In the rows, 128 means zero.
Named turns come first, each shown by rows before and after it. Which turns, in which order, take the first row of each pair that follows to the second? Write the first one first, as in the answered first pair.
j525:
[122 138 127  88 150 154 111 119 146 126 155 155 139  90 197 127  78  75
 141 135 178 128 154  69 110  88 142 122 141 128 145 105 121 123 193 129
 133 101 124 120 148 122  56 169 102 104] -> [112 147 116  81 137 157  93 112 166 151 161 161 147 106 194 127  83  95
 131 129 171  93 167  80 101  81 146 114 125 135 138  92 103 125 176 113
 136  71 128 109 145 110  83 146 125  94]
[ 65 143 119 115 149 121  88 141 145 138 155 133 121  95 178 161 112 105
 125 133 117 110 148 115 115 118 144 135 106 142 150  95 113 108 137 139
 168 115 135 100 146  82 118 122 172 128] -> [ 70 144 100 122 148 109  90 143 154 153 146 135 134 121 145 148 121 129
 110 129 110  91 152 139 116 119 138 117  92 147 138  96 111 122 106 121
 136  93 133  99 143  86 136 106 192 115]
[143 135 135 153 130 118 163 112 109 106 108 135 111 134  79 130 149 158
 124 115 100 105 126 147 140 136 108 114 129  96 149 143 137 147 110 141
 118 149 109 163 123 157 153 134 123 134] -> [144 136 143 152 136 123 164 116 101  94 107 132 109 119 100 135 145 141
 126 121 108 124 118 133 140 146 109 125 137  95 151 144 146 136 128 147
 133 167 109 171 127 158 144 142 107 139]
[120  97 132 121 111 109 128 134 109 122 145 116 137 147 157 118 117 120
 147 152 147 118 123 138 148 155 137 131 139 136 136 151  96 120 129 137
 134 174 117 150 122 127 100 148 133 102] -> [111 103 126 118 111 117 118 138 109 127 150 118 136 144 166 118 117 120
 146 151 144 111 126 138 143 153 142 136 139 130 132 141  89 119 128 136
 143 168 122 143 121 123 102 144 133  99]
j618:
[ 97 131 118  75 152  94 111 134 175 151 119 114 162 104  83 143 160 154
 140 164 144 136 105 136 122 112 111  89 154 123 147 126 160 131 133 102
 101 116 146  68 125 112 101 133  92 129] -> [ 90 131 118  66 152 100 104 134 168 146 132 115 156  95 108 148 155 139
 147 168 144 139 104 125 117 107 122 101 159 129 152 118 157 122 141 108
 120 123 144  67 130 106  91 136  85 137]
[137 131 110  93 140 132  79 103 151 149 166 137 152 143 133 144 136 123
 132  91 137 109 156 149 120 130 143 142 113 136 114  95 102 126 125  98
 162  89 140 106 125  94 144 130 145 139] -> [144 125 142 102 153 134  99 104 115 107 161 126 123 112 158 147 122  92
 148  95 148 157 141 120 134 155 145 161 138 114 135 105 122 115 166 124
 184 148 138 128 129 123 120 163 108 154]
[110 135  76  95 119 165  84 140 198 151  97 147 124  99 231 170  59 140
 110  61 130  65 142 125  72  57 169 172  95 182 115  59  99 137  78 189
 174  62 153  54 103 110 123 153 190 102] -> [125 111 140 125 141 162 147 142 127  73  81 137  69  58 255 168  46  93
 127  69 146 155 104  82 103  94 153 196 140 146 158  99 141 122 129 240
 189 180 133  96 111 170  81 210 116 129]
[129 114  97 147 115 156 120 139 106 119 122 135 112  99 130 118 134 136
 137 134 142 109 118 155 137 134 122 121 122  97 142 169 120 114  98 140
  93 119 152 141 133 144 149 139 139  96] -> [126 117  83 141 111 163 103 132 119 129 130 136 115  96 145 120 133 133
 137 134 139  94 127 150 133 124 129 128 122 103 138 155 113 114  99 140
 101 104 159 132 131 132 150 132 148  93]
j673:
[118 153 111 215  78 117 129 126 165 148 143 112 140  66 101 109 128 100
 162 131 116 126 136  71  95 139 128 110 137 138 102 166 128 102 109 106
 162  95 135 126 110 133  81 130 119 113] -> [113 155 110 217  74 118 126 125 174 152 145 113 141  69 103 108 128 100
 162 123 113 112 139  71  93 140 133 108 134 134 100 157 122 107 105 112
 172  92 134 127 115 128  88 118 127 110]
[118 123 153 123 147 156 110 125  92  86 148 124 107  84 203 156 102  60
 139 138 158 172 129  84 125 135 132 168 140 118 176 130 140 109 173 156
 168 162 153 130 140 125  95 148  97 151] -> [122 128 128 113 151 150  88 135 123 109 160 122 124  87 210 158  92  59
 142 151 179 173 137  87 122 123 131 162 134 130 159 130 138 102 177 137
 150 128 157 107 139  92  79 148  97 149]
[126 111 135 113 132 130 135 132 114 128 128 131 107 126 178 108 116 117
 122 120 132 121 151 112 138 129 127 169 125 133 126 115 130 113 134 142
 191 139 118 116 140 150 134 109 116 117] -> [136 112 136 118 141 121 141 135 111 125 126 128 111 123 175 107 111 115
 127 131 143 140 148 111 142 128 119 171 136 130 127 128 133 111 141 140
 178 151 117 119 142 145 127 122 105 122]
[122 124 119 106 119 139 108 128 161 139 135 126 143 135 159 119 130 127
 116 130 130 119 135 129 118 135 141 129 122 130 129  97 117 117 129 113
 123 101 162 111 134  82 126 129 121 151] -> [107 122 138 111 112 145 118 117 148 128 125 125 127 131 150 122 136 126
 118 116 107 102 140 126 115 144 150 140 119 122 138  85 106 117 126 130
 146 114 157 123 139 101 144 119 130 144]
j469:
[127 137 132  99 131 139  86 170 144 145 135 127 123 108 174 131 122 120
 128 124 127 129 153  77 118 121 167 170 130 163 129 108 115  67 165 144
 176 114 129  95 117 109 142 136 137 151] -> [149 141 111 110 124 109 105 164 160 173 110 124 156 157  92 113 150 186
 105 125 115 106 158 120 124 112 143 122 113 166 102 141 123 103 114 114
  98  84 127 106 111 130 159 112 164 119]
[126 144  96  96 147 140 118 146 164 152 130 135 140 121 156 124 137 135
 131 128 154 117 138 128 126 126 136 130 122 158 126 151 127 118 148 109
 122 109 130 106 117 108 125 111 135 125] -> [130 140  98 103 150 134 127 151 159 151 129 136 140 119 148 122 137 140
 128 132 161 130 133 122 124 127 125 126 126 152 125 155 132 127 144 110
 105 117 127 107 118 113 119 118 127 126]
[140 118 121 170 148  66 168 123  87  88 112 124 113 131  93 116 154 164
 133  62 119 135 137 150 173 132 138 113 165 133 126 174 185 170 160 175
 103 138  83 140 122 133 133 150  98 150] -> [105 122 130 145 140  97 134 116  76  84 137 128  88 109 151 135 146 128
 143  44 105 112 153 126 159 133 172 144 168 132 142 123 167 147 185 195
 177 139  91 133 127 115 139 144 105 161]
j395:
[ 93 140 114 109 103 138  92 116 152 171 146 140 135 132 136 148 129 147
 134 119 110  76 142 133 103 101 151 135 108 152 101  67 104 136 123 130
 149  80 127 120 129  85 146  89 163 126] -> [139 136  90 114 129 112  96 131 169 175 151 132 167 125 131 140 117 154
 130 156 172 141 120 128 119  89 120 122 117 151  90 124 136 139 134 104
  84  77 132 115 125  64  99 125 128 141]
[153 199  81 116 129 167 130 132 116 176 146 102 124  97  81 128 131 167
 130 111 125  68 127 112 150 174 121 169 162 109  97 180 107 152 100 102
 164 105  95 126 147  95  95 101 125 129] -> [164 199  85 116 134 170 129 139 114 172 149  99 122  81  97 128 117 150
 134 119 140 100 123 100 154 182 118 172 170 113 101 192 122 143 114 104
 163 115  97 125 145  90  75 120 109 147]
[153 128 117 137 163 112 141 163 130 136 142 123 112 128 123 137 111 141
 129 151 143 150 114 144 126 127 118 100 144 124 134 147 154 117 108 116
  98 144 118 141 103 130 114 145 125 116] -> [121 130 142 127 157 131 135 153 110 116 146 125  85 113 156 140 112 120
 139 134 113 127 123 130 123 135 141 132 148 120 153 110 138 109 120 146
 153 158 114 144 109 141 128 136 125 119]
[141 143 110 112 122 113 122 141 129 144 128 115 136 112 116 140 118 131
 122 118 124 128 117 130 127 116 112 135 122 128 118 124 146 127 101 115
 115 106 134 139 130 104 110 149 116 113] -> [129 140 116 107 118 124 121 135 119 134 131 114 123 101 138 150 108 115
 127 108 121 128 124 118 128 117 122 153 133 125 124 112 144 121 120 128
 143 117 133 140 129 105 110 151 115 118]
Then:
Each pair is 2 to 3 turns apart.
[129 127 130 142 118 132 144 118 129 123 134 126 147  99 143 152 123 110
 133 150 168 181 116 103 165 126 106 143 164 136 143 148 127 113 142 134
 139 159 104 134 124 130 102 146  95 152] -> [138 125 118 144 116 126 139 125 143 134 137 127 165 103 132 145 121 123
 128 157 181 184 119 113 163 122  95 137 159 142 133 152 128 119 135 121
 112 142 103 129 123 118 100 149  97 149]	j673 j618
[105 200  33 148 155 149 148  89  90 161 202 133 194  72 196 111 123 125
 127 103 199 116 100 134  95 111 131 101 113 152 138 153  99  96 188 111
 151  37 106 124 107  12  90 153  67 164] -> [114 202  18 154 157 134 155  88 103 177 189 131 215  96 165 105 127 150
 117 107 201 111  97 155  95 105 122  81 103 153 126 170 102 104 161  97
 116  19 102 124 104  12  98 145  73 153]	j525 j469
[111  99 170 152 131 146 188 152  63  89 124 148  90 110 117 141 110 100
 139 105 110 109 124 102 129 201 162 143 152 113 140  95 134 101 142 164
 177 176 119 153 135 183 131 129 125 108] -> [160 110 100 133 157 130 146 186 120 136 153 140 156 103 139 144  88 100
 141 161 208 174 114 100 125 167 135 127 149 132 119 143 160  88 159 105
 100 118 150 106 126  98  66 173  94 128]	j673 j673
[123 133 151 152 108 148 117 137 103 123 124 139 122  99 146 122 115 108
 143 142 109 164 114 114 127 144 140 155 152 105 158 102 154 135 156 120
 179 172 110 128 191 132  87 122  98 143] -> [129 141 117 140 114 145  91 146 136 158 142 140 150  99 157 124 107 116
 134 157 139 169 116 121 119 125 137 154 142 123 143 101 150 134 151  91
 159 125 126 105 187  92  71 120 101 145]	j673 j673
[ 98 130 178 162  88 128 126  94  77 100 129 132  80 137 125 138 154  90
 118  82  79  70 143 124 136 160 129 162 137 106 130  99  98 136 141 168
 177 172 125 163 130 177 159  97 137 140] -> [164 138 105 167 110  75 120 128 142 157 128 120 165 178  64 115 150 149
  96 137 159 121 131 159 144 126  80 102 120 124  78 177 132 158 109  92
  38 105 138 138 117 126 108 123 131 138]	j618 j395 j673
[154 118 110 154 135 105 172 133 128 122 105 124 158 155  80 118 135 152
 119 143 163 158 103 139 149 128  96 106 128 111 100 174 143 153 100 118
  53 128 110 162 116 154 122 140 136 141] -> [104 115 157 139 121 146 163 116  86  77 114 140  95 118 142 136 129 101
 140 102 106 123 113 104 139 151 137 157 138  98 140 104 112 131 131 173
 172 170 112 170 125 172 145 124 137 147]	j525 j395
[108 130 155 111  92 154  95 126 108  99 151  87 130  82 178 127 104  94
 141 142 120 115 151  88 122 146 120 170 141 133 143 141 108 105 159 181
 178 145 136 143 135 116 127 144 117 163] -> [123 137 107 116  80 128  88 130 154 160 140  90 183 140 111 116 126 163
 114 149 122  76 164 140 108 119  97 119 112 153  99 162  99 137 100 131
 102  66 140 125 125 100 153 111 161 129]	j525 j395
[149 157 115 142 134  68 176 140 105 145 112  77 169 145 109 104 178  61
 163 168 151 186  88 170 134 118  80  44 112 110 128 109 144 169 122 160
 107 214  97 189 138 143 115 158  86 111] -> [119 171  86 122 112  76 137 122 134 189 114  86 191 177  94 108 194  88
 148 146 114 108 118 194 112  99  94  32  80 130 103  61 103 180  87 141
 120 146 107 169 144 122 156 110 144  84]	j618 j673
